cols: G N B K J X
[129 168 129 130 125 168] -> q382
[121 119 129 118 129 129] -> q43
[121 129 129 120 119  96] -> q605
col: [168 119]	N
howmany q382: [128]	0
col: [119 129]	N
find: [121 119 129 118 129 129]	q43
find: [121 119 129 118 129]	q43
howmany q43: [121]	1

cols: S U Q Y
[146 146 191 146] : q805
[143 144 143 143] : q142
[126 126 126 126] : q199
[180 192 161 161] : q168
[181 181 181 181] : q628
[192 192 192 192] : q196
col: [191 143 126 161 181]	Q
howmany q196: [193]	0
col: [146 143 126 161 181]	Y
howmany q628: [181]	4
col: [180 181 192]	S

cols: H D V C T Z P M R
[ 53  89 113 105 195 120  54  58 168] -> q326
[ 80 124 147  60 195  78  73 190 167] -> q876
[156  58 111 197 185 179 204  47  59] -> q504
[188 190  99  45 168 104 130 181 163] -> q572
[ 57 110 200 164  99 141 187  92  86] -> q637
[116  94 189  87 109  54 194 178 197] -> q766
[138  62 135 120 211 188  86 201  46] -> q315
find: [147  60 195]	q876
find: [179 204  47  59]	q504
find: [135 120]	q315

cols: losi Pese Vome raput Varub nupi mup
[172 165 105  75  99  76 137] -> q472
[ 98 128  98 185  92  98  78] -> q662
[ 84  83 178  60 190  59 123] -> q518
[121 137  71 137 101  86  77] -> q978
[150  61 151 109 140  66  58] -> q66
[150  61  73 109 169  66  58] -> q4
[166 145 109  75  99  76 195] -> q71
[177 177 177 170 170 170 125] -> q368
[ 84  83 178 158 190  59 123] -> q220
[182 122 149 188 106 101  83] -> q211
howmany q662: [98]	3
find: [172 165 105  75  99  76 137]	q472
howmany q368: [170]	3
col: [123  77  58]	mup
col: [109  75]	raput
find: [109  75  99]	q71
find: [ 84  83 178  60 190  59]	q518

cols: gav zir Ravod Zaf vata pataf kivu pazim
[143 131 131 113  89 179 150 141] : q64
[147 127 110 103 105 104 114 148] : q587
[ 71 146 184 126 166 123 104  85] : q140
[ 71 135 142 113  98 128  96 191] : q949
[172  79 125 167 132 121 121 121] : q287
[113 127 128 140 162 103 109 123] : q10
[127 119 170 111 124 192 116 142] : q508
find: [113  89 179 150 141]	q64
howmany q287: [121]	3
howmany q10: [103]	1

cols: A F L W
[172  59 172 142] = q118
[175 154 154 175] = q752
[128  85  60 136] = q674
howmany q674: [129]	0
howmany q752: [175]	2
howmany q118: [59]	1
find: [85 60]	q674

cols: Vodaf Pab mulag ralug kiso pivu
[ 78 102 209 102 101 141] = q430
[101 171 140 171 101 141] = q765
[102 102 171 102  78 171] = q65
[ 78 102 209 101  78  78] = q586
howmany q586: [78]	3
find: [ 78 102 209 101  78  78]	q586
find: [101 171 140 171 101 141]	q765
howmany q65: [102]	3
find: [ 78 102 209 102 101 141]	q430

cols: vuraf Zabaf Vufi Pevo giru rak lak
[144 178 156 133 118 156 118]  q935
[156 163 173 139  69 145 113]  q827
[144 178 157 133  52 156 135]  q452
howmany q935: [156]	2
howmany q827: [164]	0

cols: Galit Mazut zufur goz Beg sasus kal leval miv fidis
[110 107 112 113 151 132 136 115 162 149]  q439
[129 129 132 133 119 122 127 143 113 133]  q653
[134 133 132 127 141 104 109 119 123  71]  q872
[140 135 135 128 139 122 103 140 145 148]  q966
[112 109 123 112 152 148 143 105 116 138]  q516
[146 145 149 145  96 107 103 125 145 148]  q482
[141 140 138 135 127 139 122 143 128 177]  q768
[141 110 138 135 127 139 122 143 128 177]  q180
[124 123 132 130 114 100 118 115 126  59]  q835
[115 116 124 124 123 134 146 112 117 152]  q334
col: [162 113 123 145 116 145 128 128 126]	miv
find: [140 138 135 127 139 122]	q768
howmany q966: [140]	2
find: [127 141 104 109 119]	q872
col: [127 109 103 143 103 122 122 118 146]	kal
col: [125 143]	leval

cols: sukot rame lis vudaf
[151 140 190 104]  q174
[ 70 109 212 118]  q712
[ 88 111 183 120]  q97
[ 93 128 165 131]  q611
[113 141 132 131]  q365
[125 146 127 169]  q346
[135 146 114 121]  q873
[150 142  95 122]  q348
[144 138  81 125]  q813
[145 168 168 145]  q513
howmany q513: [168]	2
find: [142  95]	q348
col: [212 183 165 132]	lis
col: [141 146]	rame
find: [145 168 168]	q513
find: [109 212 118]	q712

cols: lemu Migib tuze rif rez Dige nodi
[ 93  68 190 175  50  86 209] : q804
[167 183  52 119 161 194 112] : q997
[138 181  80 111 194 161 162] : q253
[110  72  52 194 161 119 195] : q244
[124 102 157 148  96 115 142] : q429
[ 93  68 175 175  50  86 209] : q60
[144 130 140 158 133 136  95] : q879
[134  86 130 113  78 110 149] : q933
[111  94 180  98  83 107 146] : q176
[144 110 155 147 108 126  84] : q571
[137 165 103 114 174 152 141] : q993
find: [181  80 111]	q253
find: [157 148  96]	q429
find: [138 181  80 111 194 161 162]	q253
find: [ 52 119 161 194]	q997

cols: biki gedip zavem keva lek zuva Sib Tirom lanur pakug
[185 184 152 177  76 206 172 140 140  72] = q829
[ 51 118 167  90 152 120 103 119 112  71] = q47
[127  55 171 129 142 121 158 183 151 162] = q247
find: [171 129]	q247
find: [167  90 152]	q47

cols: Metos vez vod Zusit zike fego siso pel Tageb lifu
[ 55 172 132  65 163 170  59  97 119 114]  q13
[158 125  94 154 124  87 160 128 120 151]  q366
[117 129 179 123 124 128 160  87 144 111]  q790
[120 123 185 122 104 184 120 145 143  98]  q181
[ 55 172 132  65 163 170  59 140 119 114]  q276
[ 59 168 164  77 122 199  80 128 137 114]  q492
[170 125 110 167 124  96 165 136 140  98]  q601
[146 118 156 146  93 147 153 152 140 125]  q636
[139 121 176 137 121 167 124 140 152  54]  q309
col: [114  98]	lifu
find: [124  87 160 128]	q366
find: [129 179 123 124 128 160]	q790

cols: besez vir dol Dilin Patop repe faz Rulu
[165 201 138 192 115 128 121 131] : q25
[127 123 136 190 111 128 122 141] : q216
[167 206 140 195 120 127 122 117] : q177
find: [192 115 128 121 131]	q25
find: [127 122]	q177

cols: Vik vud begop Sedo
[125  68 125 125] : q438
[182  77 140 109] : q764
[140  63 131 167] : q446
[140  63 124 126] : q333
find: [140  63 131 167]	q446
find: [140  63 131]	q446
col: [125 140]	begop
howmany q438: [126]	0
howmany q438: [125]	3

cols: rasi vafu levub pali tavo Vakof
[115 115 147 131 132 149]  q475
[151 115 147 205 128 153]  q719
[152  96  96 155 116 152]  q11
[159 109 147 109 131 117]  q880
[132 142  97 131 113 128]  q145
howmany q880: [117]	1
howmany q475: [132]	1
find: [115 147 131 132 149]	q475
col: [149 153]	Vakof
howmany q880: [131]	1
howmany q11: [152]	2

cols: zop Mar Bem dibif
[149  80  84  80] : q990
[123 123 123 148] : q617
[125 136 167 136] : q195
[100  64  64  64] : q474
find: [100  64  64  64]	q474
find: [80 84]	q990
howmany q474: [64]	3
col: [149 123 125]	zop
howmany q990: [149]	1
howmany q617: [123]	3

cols: lig mera von sefog firam mek Taz riva mema
[ 85  92 157  98 155 128 123 102 129]  q351
[152 105 161 143 152 137 152 105 143]  q615
[118 150 116 177 132 132 111  98  99]  q547
[119 141 161 143 152 137 110 105 143]  q661
[144  81 159  74 144 144 144 134 174]  q634
[ 71 121 102 110 135 125  97  69  87]  q871
[151  74 156  60 158 125 129 110 138]  q335
[119 141 161 143 102 137 123 105 143]  q111
howmany q634: [144]	4
find: [144  81 159  74 144 144 144 134 174]	q634
howmany q615: [152]	3

cols: zinuk difo dut letu fopar zurit
[132 160 114 160  80  99] : q700
[107 111 182  57  93  89] : q846
[160 116 160  80 126 153] : q852
[132 160 114 160  80 126] : q755
[107 111 182 184 184 184] : q418
[189 100  61  79 169 151] : q399
howmany q418: [184]	3
find: [160 114 160  80 126]	q755

cols: bigur pif lemul ririt gope
[135 135 135 154 148] = q565
[127 135  92 167 141] = q864
[133 133 112 151 133] = q604
[100  73 135 136 130] = q698
[131 122  99 161 134] = q221
[131 122 130 146 111] = q953
[109  97 115  97 114] = q311
[124  98  99  98 131] = q728
[100  97 114  97 122] = q228
find: [100  97 114  97 122]	q228
howmany q728: [98]	2
howmany q565: [136]	0

cols: kas zisiz lugi Rerat Mivet
[155 142 155 155 155] = q549
[213 136 135 144 130] = q976
[210 121 136 161 156] = q54
howmany q976: [212]	0
col: [155 213]	kas
col: [155 144]	Rerat
howmany q549: [155]	4

cols: Nila kez Laf sofup fut Pog Pipak
[138 148 125 120 142 136 136]  q440
[133 136 105 122 137  96 116]  q3
[138 148 125 120 164 140 106]  q951
[130 128 126 119 129 128 143]  q375
[136 137 109 140 137 126 145]  q246
[127 131 142 123 124 132 130]  q983
[134 134 135 136 129 117 138]  q853
[136 132 121 114 154 138 135]  q597
[126 133 132 209 165 166  86]  q120
[133 136 105 122 137 124 101]  q988
col: [126 132 117]	Pog
find: [133 136 105 122 137  96 116]	q3

cols: pezos rezab Kefa mokik demar Zer zes
[177 164 177 160  91 102 160] -> q189
[ 57 143 160 112 160 130 162] -> q38
[177 164  91 178  91 102  84] -> q371
howmany q189: [177]	2
col: [162  84]	zes
find: [164  91]	q371
col: [ 57 177]	pezos
find: [160  91 102]	q189

cols: Gero tir Neb zova reteb Kur
[ 71  91  53 140  88 126] = q657
[104 114 135 152  84 125] = q284
[129 117 143 132  89 119] = q372
[101 173 100 176 200 146] = q658
[154 156 136 127 166 126] = q441
[117 129 137  80 176 145] = q690
find: [173 100 176 200]	q658
find: [129 117]	q372

cols: poduz kodi vof Gidan
[176 105  72  89] : q423
[177 177 177  51] : q369
[105  72 133 190] : q638
col: [177 105]	poduz
find: [176 105  72  89]	q423
howmany q369: [177]	3
col: [105 177]	kodi
find: [176 105  72]	q423

cols: namo tibi ref Gufi nim Goni togep
[124 137 167  66  79  79  66] : q888
[128 129 128 129 128 128 127] : q123
[ 61 140 115 168 190  99 128] : q874
[ 67 129 115 168 128 128  87] : q69
howmany q888: [66]	2
col: [129 140]	tibi
find: [ 61 140 115 168 190  99 128]	q874
col: [137 129 140]	tibi

cols: masev fis nedi vemir vitun siget genok
[176  57 152 153  57 122 109] -> q272
[153 102 128 108 105 176  95] -> q939
[127 123 103 129  45 107 135] -> q886
[147 154 105 128 108 133  88] -> q594
find: [123 103 129  45 107]	q886
howmany q272: [152]	1
find: [107 135]	q886
col: [ 95 135  88]	genok
col: [176 153 127]	masev
find: [176  95]	q939
find: [128 108 105]	q939

cols: misud vifi loda Teka rili Sapom ravum zita gaka
[127 136  66 135 100 110 159 160 143] -> q842
[127 135  66 135 100  65 143 129 135] -> q654
[127 158  66 144 115  66  66 160  66] -> q114
howmany q654: [135]	3
howmany q114: [65]	0
howmany q654: [144]	0

cols: lat zivu muzov Loko
[ 79 116 100 130]  q396
[177 135  91 122]  q258
[177 135  91 130]  q410
[ 88 124 103 127]  q787
[120 106 151 128]  q460
[195 141 110 127]  q264
col: [122 130]	Loko
howmany q396: [116]	1

cols: sivin vip gebob dezu Lun zevi tulop
[210 112 132 112 112 117 112] = q862
[176 132 132 143 112 149 119] = q427
[176 132 152 151 101 126  95] = q737
col: [143 151]	dezu
howmany q862: [112]	4
find: [132 152 151]	q737
col: [112 101]	Lun
find: [176 132 152 151 101 126  95]	q737

